292 515 31
444 449 47
46 -25 -91
237 -206 63
458 -330 278
662 -348 -87
286 144 167
406 -313 70
366 -257 -2
317 416 55
=>
444 449 47
237 -206 63
662 -348 -87
406 -313 70
317 416 55

-175 96 -219 -74 -254 -44 -176 -189 546 -72 131 429
-104 28 -98 40 -49 27 -10 -116 162 -29 13 101
105 265 -59 -555 -277 -97 -172 159 491 -178 318 475
-96 -116 -5 278 87 17 60 -124 -111 59 -149 -130
180 172 113 -459 -104 -58 -49 248 48 -90 262 155
152 -33 132 -53 -12 -121 26 122 -185 58 27 -53
102 15 114 15 328 -63 63 151 -451 -9 -52 -155
=>
-104 28 -98 40 -49 27 -10 -116 162 -29 13 101
-96 -116 -5 278 87 17 60 -124 -111 59 -149 -130
152 -33 132 -53 -12 -121 26 122 -185 58 27 -53

161 -271 267 -300 -670 450 102 -351 391 391
457 -574 270 -284 146 423 -694 -103 81 81
=>
457 -574 270 -284 146 423 -694 -103 81 81

-147 580 -482 -645 -523 -199 154 532
24 147 311 -205 69 -85 -301 219
350 499 156 356 -64 -371 317 11
38 152 253 -139 57 -40 -275 194
176 -336 409 410 268 -42 -88 -453
-61 200 136 -291 86 -61 -313 276
-44 -296 -356 494 155 16 437 -411
222 222 350 -230 -209 -139 -412 383
166 50 144 -55 -243 2 -135 202
-82 -205 188 109 115 48 -178 -256
-115 -289 -347 364 333 3 455 -458
=>
24 147 311 -205 69 -85 -301 219
38 152 253 -139 57 -40 -275 194
-61 200 136 -291 86 -61 -313 276
222 222 350 -230 -209 -139 -412 383
-82 -205 188 109 115 48 -178 -256

-54 -198 -129 190 -109 -134 153 383 -132 376 -132 134
36 -150 -210 -125 -209 -188 104 -383 -68 -433 -197 103
-117 -260 -322 102 -211 -242 210 250 -160 364 -235 149
19 190 264 102 206 180 -135 410 54 372 224 -158
-120 -51 -30 150 15 -80 -138 381 -32 529 13 -225
=>
36 -150 -210 -125 -209 -188 104 -383 -68 -433 -197 103
19 190 264 102 206 180 -135 410 54 372 224 -158

215 -511
-475 -247
62 -360
-94 -220
-227 444
-128 208
-269 425
-489 -515
-309 86
=>
-475 -247
-94 -220
-128 208
-489 -515

-466 -191 283 -418 -23 284
-363 -201 436 -399 -23 217
-363 -255 240 -399 25 217
-363 -258 240 -399 44 217
-363 -188 402 -399 -23 264
-363 -255 240 -399 62 217
-500 -201 240 -453 -23 217
=>
-363 -201 436 -399 -23 217
-363 -258 240 -399 44 217
-363 -255 240 -399 62 217

229 342 -327
141 215 -463
116 176 -479
102 158 -487
81 131 -508
216 296 -383
217 317 -351
162 235 -437
95 147 -499
187 273 -408
178 266 -422
126 191 -471
=>
141 215 -463
102 158 -487
216 296 -383
162 235 -437
187 273 -408
126 191 -471

214 22 -38 262 -258 -443
-141 -475 -430 -130 -199 9
-343 -51 11 -390 154 286
-174 -486 -402 -141 -251 -23
-283 8 79 -330 224 355
-161 -525 -429 -108 -219 -58
-32 313 298 -29 242 18
-156 -516 -469 -98 -257 14
-139 -518 -441 -102 -240 22
-327 -10 53 -373 211 376
=>
-141 -475 -430 -130 -199 9
-174 -486 -402 -141 -251 -23
-161 -525 -429 -108 -219 -58
-156 -516 -469 -98 -257 14
-327 -10 53 -373 211 376
---
509 -182 589 52 -407 -32 19 61 294 114
48 -108 44 148 -17 -166 201 225 50 141
42 83 81 -422 -34 430 -275 -399 45 -124
182 -185 137 193 -152 -208 158 196 154 190
433 -140 453 48 -326 -76 40 26 237 143
373 -97 407 -112 -312 111 -83 -115 279 -12
83 -168 112 251 -70 -236 242 255 104 116
175 20 163 -283 -123 293 -268 -301 72 -114
70 158 20 -493 -29 521 -311 -495 23 -149
=>
182 -185 137 193 -152 -208 158 196 154 190
509 -182 589 52 -407 -32 19 61 294 114
83 -168 112 251 -70 -236 242 255 104 116
433 -140 453 48 -326 -76 40 26 237 143
48 -108 44 148 -17 -166 201 225 50 141
373 -97 407 -112 -312 111 -83 -115 279 -12
175 20 163 -283 -123 293 -268 -301 72 -114
42 83 81 -422 -34 430 -275 -399 45 -124
70 158 20 -493 -29 521 -311 -495 23 -149

-460 -494 -171 128 -277
-65 -249 -254 -109 -81
224 -260 -253 -159 61
=>
-460 -494 -171 128 -277
224 -260 -253 -159 61
-65 -249 -254 -109 -81

488 -421 -412 250 458 -392
-505 644 637 672 -501 606
-321 428 422 -248 -302 402
-236 357 353 591 -234 335
553 -491 -483 167 519 -459
=>
553 -491 -483 167 519 -459
488 -421 -412 250 458 -392
-236 357 353 591 -234 335
-321 428 422 -248 -302 402
-505 644 637 672 -501 606

224 -128 -44 226 11 37 194 -52 -108 155 -360 -28 230 58
82 35 140 -64 162 -118 265 -23 -43 188 683 135 419 103
21 -183 -33 -147 -75 53 58 -17 -45 154 -1 -82 214 -64
-84 -87 65 -126 62 156 467 -76 -282 -128 210 -402 85 -259
-124 -387 -161 -174 -184 3 -224 -80 96 84 33 -44 63 -176
30 -108 38 35 -40 247 77 30 -83 -196 -444 -106 -150 -147
=>
-124 -387 -161 -174 -184 3 -224 -80 96 84 33 -44 63 -176
21 -183 -33 -147 -75 53 58 -17 -45 154 -1 -82 214 -64
224 -128 -44 226 11 37 194 -52 -108 155 -360 -28 230 58
30 -108 38 35 -40 247 77 30 -83 -196 -444 -106 -150 -147
-84 -87 65 -126 62 156 467 -76 -282 -128 210 -402 85 -259
82 35 140 -64 162 -118 265 -23 -43 188 683 135 419 103

-198 -626
-210 -647
=>
-210 -647
-198 -626

240 -436 211 13 -129 287
400 5 119 416 424 117
-103 348 -370 -74 -27 -413
-100 433 -440 -55 12 -469
212 -352 207 117 44 206
401 49 66 433 419 94
-159 137 -173 -154 -103 -165
417 64 70 502 495 76
272 -511 233 70 -22 316
-180 -143 -131 -444 -399 -96
-110 416 -418 -59 15 -459
218 -377 212 111 42 240
=>
272 -511 233 70 -22 316
240 -436 211 13 -129 287
218 -377 212 111 42 240
212 -352 207 117 44 206
-180 -143 -131 -444 -399 -96
400 5 119 416 424 117
401 49 66 433 419 94
417 64 70 502 495 76
-159 137 -173 -154 -103 -165
-103 348 -370 -74 -27 -413
-110 416 -418 -59 15 -459
-100 433 -440 -55 12 -469

253 -157
-475 600
152 -73
18 82
-215 342
-75 175
246 -164
341 -246
580 -504
=>
580 -504
341 -246
246 -164
253 -157
152 -73
18 82
-75 175
-215 342
-475 600

645 596 -539 -632 162 248 -87 -155 -630 -603 673 188 181 -274
167 489 701 -117 265 279 -493 -417 98 546 -30 -9 313 169
97 362 396 -113 342 286 -232 118 419 -34 452 2 -335 -389
-134 215 581 -594 -152 548 554 313 -531 -621 -495 -58 -258 340
=>
-134 215 581 -594 -152 548 554 313 -531 -621 -495 -58 -258 340
97 362 396 -113 342 286 -232 118 419 -34 452 2 -335 -389
167 489 701 -117 265 279 -493 -417 98 546 -30 -9 313 169
645 596 -539 -632 162 248 -87 -155 -630 -603 673 188 181 -274
---
-230 54 82 -10 99 -264 -68 12 -244 50
-215 -123 -64 92 255 -274 -45 31 142 22
-388 230 -67 133 -54 -347 33 45 -107 5
-182 -48 95 -19 61 -254 -49 26 -354 -7
-194 35 131 -173 48 58 41 -7 -393 -57
-88 138 68 -109 95 -401 78 20 -324 25
-165 -47 -288 14 -48 -258 8 26 -53 -21
-308 -86 -74 73 -77 -307 80 -11 101 1
-543 -112 -108 -65 -29 -180 52 11 -230 -20
=>
-230 54 82 -10 99 -264 -68 12 -244 50
-388 230 -67 133 -54 -347 33 45 -107 5
-194 35 131 -173 48 58 41 -7 -393 -57
-165 -47 -288 14 -48 -258 8 26 -53 -21
-543 -112 -108 -65 -29 -180 52 11 -230 -20

428 421 478 422 9 -491
254 -429 -575 -438 -462 -648
-420 267 -325 -640 532 -380
-445 -106 -442 -529 534 571
-195 539 330 429 482 521
-355 -542 -398 -461 -569 497
491 -395 -437 -525 -389 -544
-298 -460 -459 -338 63 -433
-404 -398 -426 -282 -489 378
-470 539 531 447 471 410
=>
428 421 478 422 9 -491
-420 267 -325 -640 532 -380
-195 539 330 429 482 521
491 -395 -437 -525 -389 -544
-404 -398 -426 -282 -489 378

-121 -188 -60 49 -53 -467 -162 148 -224 -212
-99 -151 -304 -115 -396 -520 -86 -52 -321 -151
78 -139 56 -509 -128 -188 -301 -273 -99 -488
233 394 -462 -276 366 504 435 472 -183 -102
=>
-121 -188 -60 49 -53 -467 -162 148 -224 -212
78 -139 56 -509 -128 -188 -301 -273 -99 -488

-387 -333 353 425
-429 -414 444 526
-517 -437 490 626
-186 -207 133 270
-411 -420 449 531
-433 -414 457 529
-432 -418 475 523
=>
-387 -333 353 425
-517 -437 490 626
-411 -420 449 531
-432 -418 475 523

127 -19 299 3 -66 103 -131 27 4
26 103 -672 -8 221 5 -124 125 -249
-84 -31 306 473 93 -212 125 96 124
=>
127 -19 299 3 -66 103 -131 27 4
-84 -31 306 473 93 -212 125 96 124

327 29 -519 -648 -473 276 62 -343 193 -129 -155 -177
118 -203 228 -40 171 -42 1 -5 13 -367 -110 438
-197 261 107 191 0 -396 227 299 -368 348 341 -106
-199 -69 44 270 130 109 -136 -10 172 121 -126 -167
-64 -53 -290 -134 -135 372 -239 -322 269 41 -162 -339
-55 333 -132 -59 -230 -258 237 208 -285 321 287 -261
102 -324 259 20 281 130 -162 -120 160 -465 -233 475
=>
327 29 -519 -648 -473 276 62 -343 193 -129 -155 -177
-197 261 107 191 0 -396 227 299 -368 348 341 -106
-64 -53 -290 -134 -135 372 -239 -322 269 41 -162 -339
102 -324 259 20 281 130 -162 -120 160 -465 -233 475

122 -497 593 440 -585
597 -305 -554 -314 512
551 469 -190 -639 -448
648 406 -393 -588 -436
574 380 -201 -483 -249
-344 567 363 -565 519
7 -542 586 -12 -631
-599 -81 -429 576 564
-442 -260 295 -557 -606
593 294 -411 -673 -240
399 511 -516 -610 702
=>
122 -497 593 440 -585
551 469 -190 -639 -448
574 380 -201 -483 -249
7 -542 586 -12 -631
-442 -260 295 -557 -606
399 511 -516 -610 702
